In the data rows, zero lies at 4.5, halfway between 4 and 5.
Here are some points, each followed by its number:
[5 7 4 9 0 5 5 7 4 7 7 4 8 6 0 1 9 7 5 6 9 6 3 1 1 6 4 4 3 5 7 5] 0
[4 6 5 4 3 5 5 6 2 4 5 5 5 4 3 4 7 4 4 6 5 4 5 4 5 5 6 5 5 5 4 5] 1
[6 4 4 5 4 4 5 5 3 4 3 6 4 4 3 4 4 5 5 4 6 4 4 4 3 5 6 5 4 5 5 4] 2
[5 5 3 6 9 2 6 6 2 4 2 9 4 4 4 8 1 6 4 3 2 0 7 7 7 4 5 2 9 8 3 5] 3
[4 5 6 4 3 4 6 6 4 3 5 5 4 5 3 4 6 4 4 5 4 5 5 4 5 5 5 5 5 5 3 4] 4
[4 7 4 7 5 4 5 4 2 3 4 7 4 3 5 6 5 4 3 4 5 2 8 8 5 6 3 4 8 8 4 5] 5
[6 6 3 6 2 4 4 6 4 6 7 5 4 5 1 2 8 5 6 5 6 5 4 4 3 5 4 5 4 4 6 4] 6
[4 5 7 7 4 4 5 7 3 3 6 5 3 6 2 4 8 5 4 6 3 6 7 3 7 7 5 8 9 5 3 3] 7
[5 6 4 5 4 4 5 5 3 4 5 6 5 4 3 4 4 5 4 5 6 4 4 4 3 5 7 4 5 5 5 5] 8
[4 1 4 3 4 8 0 0 9 5 6 1 3 4 9 4 0 4 7 4 2 6 6 4 3 1 5 3 0 1 4 0] 9
[5 6 1 9 5 6 3 6 3 7 3 5 8 3 2 2 2 8 6 3 9 4 6 3 0 1 5 2 5 4 9 3] 10
[6 4 2 5 5 2 5 7 4 6 3 7 5 7 3 3 3 7 5 6 6 3 4 4 4 4 8 4 4 5 6 4] 11
[5 3 5 2 4 6 5 4 6 4 5 3 4 4 7 5 4 3 5 4 3 5 4 5 5 4 4 5 3 4 3 5] 12
[5 3 4 3 6 3 5 4 5 3 3 4 4 4 8 6 2 4 5 4 2 5 4 5 6 5 5 4 4 3 5 5] 13
[3 6 5 8 3 4 3 7 1 4 4 7 4 6 0 3 7 4 4 7 5 3 6 4 5 8 5 6 8 6 3 5] 14
[4 6 5 5 9 0 7 5 1 5 1 9 3 5 3 7 2 4 2 3 3 0 8 7 7 5 4 2 9 8 3 5] 15
[5 2 4 1 7 4 5 3 5 5 3 3 4 5 8 5 2 3 5 3 1 5 2 5 6 6 5 5 3 2 4 6] 16
[5 5 5 4 2 6 5 5 5 5 5 4 5 4 4 4 6 5 5 5 6 6 4 4 4 4 4 5 4 5 6 4] 17
[4 4 6 3 4 5 6 5 5 4 6 4 4 4 6 4 6 2 3 5 2 6 4 4 6 6 4 7 4 5 3 5] 18
[4 5 3 6 9 2 7 8 3 3 0 9 3 5 6 7 1 5 3 3 4 0 8 6 7 4 6 3 9 8 2 6] 19
New points follow, each followed by the numbers of its five nearest points above by angle, nearest first.
[5 6 5 4 3 5 5 6 4 4 6 4 5 5 3 4 6 5 5 5 6 5 3 3 4 5 5 4 4 4 5 4] 0 6 17 1 8
[5 5 4 6 5 4 4 5 3 7 4 6 6 4 3 4 3 6 6 4 8 6 4 5 2 2 5 3 4 4 6 4] 10 11 2 8 0
[5 3 6 3 4 7 4 3 6 4 6 3 4 4 7 4 5 3 4 5 4 6 4 4 4 3 4 6 1 5 5 5] 12 9 18 17 16
[4 4 6 3 4 6 6 5 6 3 6 3 4 4 7 5 5 3 4 5 3 6 4 4 5 5 4 6 4 5 4 5] 18 12 16 13 4
[5 4 4 4 4 6 4 4 5 4 4 4 5 4 5 6 3 4 6 4 6 5 5 5 4 3 6 3 2 4 6 4] 9 10 12 13 17
[5 6 5 4 4 4 5 5 4 4 4 5 6 4 4 4 4 5 5 4 6 4 5 5 3 4 5 3 5 5 5 5] 8 10 2 0 11
[2 6 1 8 8 5 5 1 0 2 2 9 3 1 4 7 4 2 0 4 5 0 9 9 9 8 1 3 9 9 2 4] 5 15 3 19 14
[5 2 6 4 5 6 3 2 6 4 5 2 5 5 7 5 3 4 6 5 4 5 5 5 4 4 5 4 1 3 3 3] 9 12 16 13 18
[5 3 7 2 5 5 4 2 7 3 5 2 4 5 7 5 3 3 5 5 2 6 4 5 5 3 4 5 1 3 5 6] 12 16 9 13 18
[6 5 4 4 4 5 4 5 5 5 4 6 6 3 5 4 3 5 6 4 8 5 4 5 2 4 5 3 5 4 7 4] 10 2 8 17 11
